rotation steps, each row followed by its count of steps
The counts run from 0 to 271.
[111 126 128 110 102 119 186 116 130 132 102 113 100 148 115 138 156 144
  92 145 122 101 138  96 105 151 130 104 145 170 149 126  91 107 189 104
 151 126 147  82 125 147 170  85 178 109 123 171 143 126 116 107 114 137
 100  89  82 124  89 119 118 197 136  97 119 109 142 157 140 181 136 135
 114 139 127] -> 258
[115 164 160 114 152 144 103  72 130 137 116 135 135 112 159 141 111 119
  76 120 135 111 162 159 112 154 112 134 136 105 115 136 151 115 120 140
 129 159 108 118 127 147 142 146 167 127 115 148 172 175 123 179  99 149
 170 154 121 147  93 141 149 146 128  91  89 125 151 153  80 111 173 174
  61 122 147] -> 174
[110 106 118  87 146 132 181 117 137 134 127 124 101 145 115 154 167 171
  89 152 138 109 132 122 121 152 107 133 160 146 153 129 107 108 204 119
 152 113 159 107 101 146 181  82 157 114 135 146 145 152 123 136  95 111
 119  85  79 104 105 136 101 189 127 131 105 117 156 154 128 160 140 163
 114 144 131] -> 263
[130 138 141 136 130  90 152 141 129  61  69 122 153 123 152  79 143 103
 172 122 103  77 203  98 112 135 164 110 184 170 116 130 168 140 121 158
 159 123 131 125 121 161 117 128 151 104 162 126 144 101 154 125 133 124
 124 104 114 141 115  93 122  95 142 114 123 127 158 144 137 121 150 149
  99 150 174] -> 146
[146  98 108  83 158 119 163 126 120 124 136 137  88 176 106 167 153  97
 118 122 136  79 140 101 122 118  89 109  84 165 158 115 123 111 115 109
 138 106 155 115 142  91 172 151  97 153 158 148 139 134 109 106 127 148
 121  80 113 104  90 100 145 172  83 154 129 101 127  98 100 149 117 164
  92 149 142] -> 107
[ 92 127 149 147 120 143 174 131  88 134 139 139 125 106 108 115 119 179
 132 110 142  79 176 110 130 167 120 135 148 136 113  94 106 129 150  92
 106 124 122 142 179 147 138 131 134 101 117 123 124 142  86 119 179 171
 150 141 139 128 143 143 113 160  96 128 160 150 120 135 142 162 110 187
  42 130 154] -> 85
[129 149 153 134 154 160 142 110 129 129  72 130 101 133 157 109 126 145
  92 117 117  95 135 204 125  94 134 131  99 157 160 127 141 119 111 162
 144 114 133 145 139 163 182 133 108 114 135 132 105 152 110 177 121 151
 172 137 106 130  61 122 150 108 112 147 150 145 167 128 124  92 183 127
 156 148 167] -> 46
[147 134 161 127 153 111 120  86 136 130 111 159 132 110 140  96 104 112
 126  98 108 128 163 136  87  94 105 141 116 113 168 136 151 154  88 123
 117 158 126 121 173 151 169 118 122  96  94 137 134 138  86 156 161 170
 124 156 128 142  62 103 175 137 143 127 173  99 172 163 131 105 165 140
  81 126 144] -> 192
[115  99 128 123 180 150 164 124 113 132 138 147 118 135 108 135 132 158
 130 121 147  71 158 117 141 142  86 130 123 151 128 107 125 112 138  92
 120 112 113 154 170 111 148 153  93 134 142 111 128 159  94 125 169 163
 173 109 132 113 121 120 126 143  68 174 161 136 126 110 120 133 111 205
  66 137 169] -> 92
[148 117 133  79  99 135 175 176  94 136 150 138 118 110 154 121 127 165
 143 114 122 109 119 147 152 108 103 130 119  80 134 126 105 150 100 145
 116  65 162 136 173 165 157 105 119 154 131 172 146 150 108 154 160 144
 113 146 123 105 147 148 111 151  99 144 120 148 178  87 139 170 166 158
  93 151 103] -> 215
[128 146 166 134 100 166 105  99 105 134  79 118 120 101 162 123  96 129
  70 117 141  87 173 163 100 131 165 133 114 126 125 147 106 122  98 164
 104 101 146 129 135 165 165 140 142  96 136 158 119 152 111 183 110 161
 145 146 121 143 106 113 121 101  97  94 116 149 145 136  91 117 192 132
 117 139 153] -> 35
[126 130 149 134  73 178 177 171  86 124 113 138 127  91 149 103 110 162
 127 120 115  76 158 121 141 135 149 113 120 118 106 133  95 120 101 121
  93  85 140 133 178 162 133 126 146 112 135 182 113 151  99 146 174 172
 151 140 121 125 141 122  96 114  82 115 153 154 133  95 137 161 138 139
  82 159 127] -> 226
[110 159 176 142 126 129 122  61 121 148 107 159 121 110 151 125 105 121
  98 114 126 111 171 142  95 143 120 145 132 112 118 123 142 111 107 141
 103 155 112 121 131 152 158 133 176 104  94 156 166 155 111 171 105 157
 162 167 135 145  94 133 146 152 141  76 134 124 142 172 102 114 153 149
  46 117 142] -> 178
[107 107 130 100 139 143 140 110 132 116 124 115 137 104 112 136 148 165
  78 132 150 110 184 115  91 166 141 146 184 135 141 147 110 136 198 105
 144 136 161 105 115 156 160  97 156  62 133 119 121 156 110 140 117 123
 107  94  86 121 111 124 100 159 116 117  99 113 143 178 114 142 148 173
  96 142 151] -> 269
[124 123 148 140  87 179 192 170  88 134 104 145 114 105 147 103 120 167
 135 128 110  69 146 126 151 126 136 116 114 130 103 124  98 104 107 127
  95  77 131 142 166 154 145 125 144 123 143 179 122 153 105 145 164 165
 166 132 122 114 136 119  92 115  78 127 166 163 134  88 141 154 131 137
  86 157 128] -> 228
[117 137 172 141 148 121 147  63 123 160 111 180  99 128 151 121 121 129
 121 120 117 110 147 154 108 119  91 162 122 116 136 114 149  99 110 151
  96 135 117 143 125 146 185 121 152 120  95 150 169 154 110 180 103 151
 175 170 139 124  90 134 144 154 139 102 164 125 153 162 119 103 142 147
  59 119 135] -> 182
[142 127 132  81 110 181 149 184 101 117 145 124 144  82 154 120 114 166
 106 111 127 100 145 151 149 126 129 118 123  84 119 147 110 154 104 118
 121  94 152 130 182 163 131 129 122 128 144 164 116 176  99 159 174 153
 135 134 113 119 136 136 109 119  79 149 107 149 162  81 117 153 172 171
  96 157 122] -> 220
[127 146 154 136 153 158 148 107 124 133  69 134  97 133 159 110 128 149
  96 122 119  92 130 205 126  95 133 137  99 156 156 123 136 112 111 168
 138 106 136 152 131 161 187 132 110 117 137 137 113 154 113 179 119 151
 178 139 112 126  65 125 145 110 112 145 155 147 169 130 125  92 180 127
 154 148 166] -> 45
[149 109 112  71 138 130 136 138 123 106 141 122 107 150 107 172 147  85
  87 113 133  87 162  98 102 130 116 107  89 153 159 132 127 135 110 102
 146 129 170  88 145 102 156 155 112 122 160 156 121 135 105 105 128 144
  95  78 100 116  79  99 148 169  88 136 102  92 120 108  80 146 134 154
  94 156 139] -> 111
[116 164 153 117 131 100 148  86 115 141 103 133 110 151 168 139 127 116
 121 136 133  98 141 138 130 151 111 124 143 124 102 107 139  95 130 171
 135 112 109 125 108 147 147 134 175 171 127 162 206 141 155 160  80 132
 161 147 132 137 128 150 132 168 138  79  82 143 161 134 105 145 163 175
  69 121 139] -> 167
[161 115 142 102 148  88 160 116 128 142 126 162 106 139 144 103 129 124
 165 107 108 133 121 143 115  71  77 141 111 109 179 118 139 152  91 148
 125 104 144 136 166 149 186  97  98 143 103 144 153 125 102 152 154 153
 108 149 133 118  88 117 163 162 137 156 168 108 197 133 156 135 164 145
  98 133 119] -> 199
[137 107 118  70 125 155 149 158 131  83 142 139 122 109 124 152 166 131
 100 116 114  97 189 134 110 136 139 149 139 126 142 146 156 141 120 134
 143 132 198 103 102 139 155 129 137  76 171 151 105 159 126 146  94  97
 113  88  83  90 100 120  98 135 117 125  97 107 129 125  79 116 135 136
  99 177 134] -> 126
[102 177 144 112  98 111 175 143 101 125 129 102 118 116 128 112 129 169
 116 103 122 119 140 155 129 147 136 112 146 131 154  92 110 172 160 114
 165 144 144 111 185 184 138 104 145 114 107 142 124 126 101 115 172 153
 100 149 110 144 107 163 151 187 150 111 114 139 172 146 158 179 164 157
 104 135 133] -> 68
[130 170 158 143 128 142 140 114 124 116  66 113 113 123 148  96 116 133
  94 108 109 100 150 186 111 103 153 116 103 167 166 123 136 144 113 141
 155 143 133 125 163 171 162 129 121  97 122 134  97 131 104 149 149 166
 143 139 106 150  50 116 170 118 130 129 152 135 167 149 138 107 184 117
 154 145 167] -> 50
[151  85 142 115 136  69 143 108 142 113  95 142 140 130 150  94 126 113
 171 138 121 111 164  54  98 113 111 108 176 133 143 153 114 126 137 154
 117  77 122 126 138 142 159  83 135 136 135 147 176 108 130 141 125 150
  92 111 136 133 125  67 117 127 136 122 153 105 181 152 152 152 167 158
  86 127 143] -> 8
[153 106 107  69 147 126 141 134 127 109 141 123 105 157 106 174 149  91
  95 116 136  86 154 102 107 128 104 105  86 154 161 130 128 129 113 102
 146 127 168  95 145  97 160 159 104 132 163 151 130 142 107 106 128 145
 105  74 102 113  81  99 148 170  83 145 108  94 124 105  83 145 131 160
  97 153 140] -> 110
[149 133 164 131 143 102 127  91 134 135 107 160 125 114 139  94 105 106
 137  95 106 129 157 131  86  93 106 140 118 115 170 132 148 155  86 126
 116 150 132 123 177 151 170 114 123  99  92 142 137 132  90 151 163 170
 117 160 131 141  67 105 174 143 144 125 181  99 176 166 140 113 163 135
  80 124 139] -> 193
[154 131 142  90  78 110 162 164  89 132 140 134 122 107 147 106 113 141
 150 101 120 120 138 123 125 106 119 122 123  86 146 126 104 172  92 136
 114  85 164 120 184 170 152  99 129 135 113 174 143 123 102 136 177 157
  81 153 132 123 139 132 133 158 117 119 129 134 179 112 149 180 171 145
  87 143 100] -> 211
[ 97 140 132  98 151 154 167 145 108 129 161 120 131 103 121 132 131 199
 106 112 144 105 145 161 154 160 106 134 157 107 127 104 119 153 170  97
 152 132 129 139 175 159 131 123 122 122 124 117 122 172  96 138 168 146
 149 133 113 123 133 173 120 169 105 154 107 151 159 125 133 156 145 208
  75 136 149] -> 78
[118 174 133  94 133 123 161 142 121 114 121  93 121 122 137 115 133 161
 100 106 119 124 124 181 138 128 124 107 132 135 167 106 128 176 157 115
 190 151 140 113 180 178 141 112 124 122 117 129 115 138 103 126 167 148
 113 131  94 145  77 158 169 174 144 143 104 134 190 138 150 156 184 164
 136 141 146] -> 64
[133 126 158 122 188 132 135  71 144 150 119 174 114 124 150 119 122 130
 117 115 116 120 141 168 111 101  78 161 117 110 156 129 165 117 106 139
 116 141 118 145 136 138 184 125 123 121 102 132 154 168 104 187 118 149
 174 158 128 121  69 125 160 139 132 143 161 113 170 154 116  84 157 158
  78 125 145] -> 186
[130 132 112  98 152 154 171 131 150 110  98 101 115 152 126 141 151 131
  75 150 115  96 120 118 127 134 117  78 120 180 155 144 110 108 174  89
 173 139 124  90 142 130 150 115 145 134 144 162 127 148 113 113 132 149
 132  65  66 131  56 104 142 165 109 145 117 106 150 125 126 156 158 146
 142 149 147] -> 251
[146  89 142 115 146  87 127 109 151  98  95 140 159 105 144  90 122 115
 153 134 112 116 182  52  90 117 118 105 181 130 142 165 128 136 138 136
 122 108 117 119 147 141 145  86 136 107 136 144 157 119 121 139 136 155
  92 106 125 140 107  62 122 116 135 123 155  92 175 162 144 136 166 157
  83 127 153] -> 5
[125 145 170 145  93 163 110 100 102 138  74 123 115 103 162 118  97 133
  75 118 140  86 173 163  96 126 171 134 110 128 126 141 104 119  98 166
 102  99 147 131 135 168 170 138 144  96 131 161 120 149 109 181 113 162
 147 150 123 145 103 111 124 103 102  90 128 150 139 138  99 116 185 123
 116 139 155] -> 36
[157 118 142  89 118 106  91 108 126 117 103  99 149 112 160 121 100 105
 105 127 154 107 169  92  92 136 141 104 149 108 131 168  93 145 121 159
 123  75 139 111 147 150 143 118 134 138 148 153 167 128 127 157 120 157
  83 119 127 150 135  86 124 122 103 107  82 121 175 132 103 155 212 169
 107 124 146] -> 19
